In the rows, 128 means zero.
The rows of M fall into 3 groups, which share some directions, and each row is roughly a mix of its group's hidden directions.
M (83 x 11):
[[147 178 145 109 121 133 148 156 137  91 118]
 [100  89 109 163 162 128 118 113 113 151 143]
 [109 121 117 104 157 102 138 165 146  94 154]
 [125 118 115 143  95 123 104  77  91 118 129]
 [156  82  94  96 126 130 128 145 148 146 116]
 [106  88 140 140  86 152 121 132  89 131 131]
 [135 121 129  98 176  79 112 130 143 125 118]
 [133 124 121 127 157 128 130  94  85  93  95]
 [104 165 150 115 140  95 150 111 160 103 124]
 [142  94 178 154 146 130 113 148 149 138 145]
 [144 105 143 158 109  87 107 143 138 108  94]
 [158 126  93 104 155 159 154 146 134 110 105]
 [ 90  89 111 152 147 153 142 124 107 103 142]
 [148 139 130  91 137  74 101 121 129 106 116]
 [ 89  76 119 127 119 125 137 135  97 154 139]
 [127 117  92  98 181  98 133 129 126 143 122]
 [128 128 131 144 173 146 134 154 139 141  76]
 [132 151 164 146  79 152 113 120 133 100 126]
 [141  65 127 102 120 136 119 134 137 161 126]
 [135  85 182 138 118 123 106 129 134 154 130]
 [130 106 141  78 117 112 137  92 159 148 123]
 [ 92  88 128 123 131 123 142 114  77 121 114]
 [110 171 110 113 104 126 139  99  94 115 103]
 [ 90  82 132 116 122 124 140 126  80 129 118]
 [108 113 106 115 143 105 113 142 122  74  98]
 [130 133 164 180 135 103 114 144 137  97 123]
 [107 156 160 137 131 125 116 117 135 156 181]
 [148 147 155 120  94 135 126 173 162 142 138]
 [139 140 135  95 108 135  77 112 120  91 113]
 [132 137 171 159 164 142 126 146 147 126 163]
 [121 134 136 132  89 132 111 150 172 153 163]
 [132 147 139 112 100 123 114 161 178 147 153]
 [173 115 107 100 134 145  92 150 104 131 114]
 [141 139 176 103 104 138 124 106 108 152  98]
 [161 165 134 145 117 118  97 120  97 117  93]
 [132 101 120 102 116 142  88 117  83 108 110]
 [166 156 120 136 155 115 128 162 169 115 135]
 [137 160 134 101 109 128 139 147 132  74 100]
 [158 161 105 130 152 111 129 158 169 120 143]
 [119 149 141  99 158 114 162 102 136  90 148]
 [109 156 157 169 112 133 151  96 142 105 130]
 [132 145 116 137 167  88 105 149 108  96 143]
 [100 135 123 126 165 141 162 132 130  76 118]
 [134 105 134 144 157 122 114 105 131 190 125]
 [181 134 126 153 118 169 112 135 106 119 113]
 [119 112 138 163 135 143 160 107  81 113 106]
 [142 150 125  95 171  95 151 147 151 131 114]
 [163 168 143 111 132 110 113 142 129 110  85]
 [ 96  67 122 160 120 117 117 126 119 119 136]
 [153 165 146 140 108 134 129 153 178 138 143]
 [160 144 154 128 139 116 121 107 135 186 142]
 [128 139 127 171 142 169 134 163 121 140  97]
 [135 130 158 133  88  98 111 115 112 125  82]
 [ 96 121 104 132 122 140 141 149 119  67 128]
 [165  98 165 121 115 112 106 142 149 152 106]
 [113 104  97 147 128 109  97 174 113 108 139]
 [166 126 150 120  91 158 111 166 116 127 119]
 [161 182 147 117 116 110 125 111 111 102 135]
 [139  83 155 162 136 108 106 153 154 127 136]
 [109 122 132 124  96 157 164 123 139 131 178]
 [135 119  88 115 120  95 112 143 163 152 158]
 [156  68 118 110 140 147 131 148 143 136 111]
 [158 167 150 133  99 141 112 145 169 123 136]
 [137 161 126 167 164 133 121 168 108 113 119]
 [136 146 186 115 104 129 117 106 112 154 112]
 [151 130 159 133  77 161 113 157 124 127 127]
 [135 144 137 166 147 169 141 159 131 155 104]
 [105  84  95 147 139 106  96 145 114 126 142]
 [116 104 146 167 107 155 153 121  85 122 120]
 [126 105 113 142 159 109  97 178 135 151 124]
 [136 126  91 148 123  99 129 143 132  84  91]
 [173 148 139  90 112 116 120 132 147 158 104]
 [ 90 148 152 126 130  96 164 128 165 131 139]
 [106 172  81 125 143 138 149 122 119 107 147]
 [167 182 146 144 118 117 113 123 103 131 141]
 [148 172 134 137  97 123 124 134 104 106 170]
 [ 97 125  93 112  87 112 126  98  99 131 114]
 [136  89 108  97 146 122 130 164  98 155 120]
 [153 137 151 105  87 141 135 136 156 170 136]
 [145 147 130 163  93 136 110 119  97 149 165]
 [155 134 122  97 148 140 129 144 162 164 163]
 [105 136 130 131 170 100 171 103 119 112 110]
 [113 116 134 136 115 168 163 145 152 160 159]]
Here is one row of each group, with its name. Which group are the others in?
[149 146 126 132 144 110 103 190 134 124 107]
(116)
[ 96 128 162 159  78 142 138 122 136 125 145]
(96)
[110 163 150 172 131  98 114 130 139 117 159]
(41)

[149 146 144 120  88 141 102 160 165 138 146]
(96)
[140  96 118  86 111 134  97 165 110 146 128]
(96)
[123 150  90 100 137 132 132 127 147 157 176]
(41)
[105  71  99 148 147 143 136 138 124 108 140]
(41)
[124 105 130 170 103 164 124 105  89 120 126]
(96)
[131 145 169 153 111 143 159 119 106  96 102]
(96)
[114  93 159 131 126 163 139 111  91 119 100]
(41)
[164 175 128 142 133 138 109 105 154 100 122]
(96)
[103 146  85 146 137 134 149 124 107  82 120]
(41)
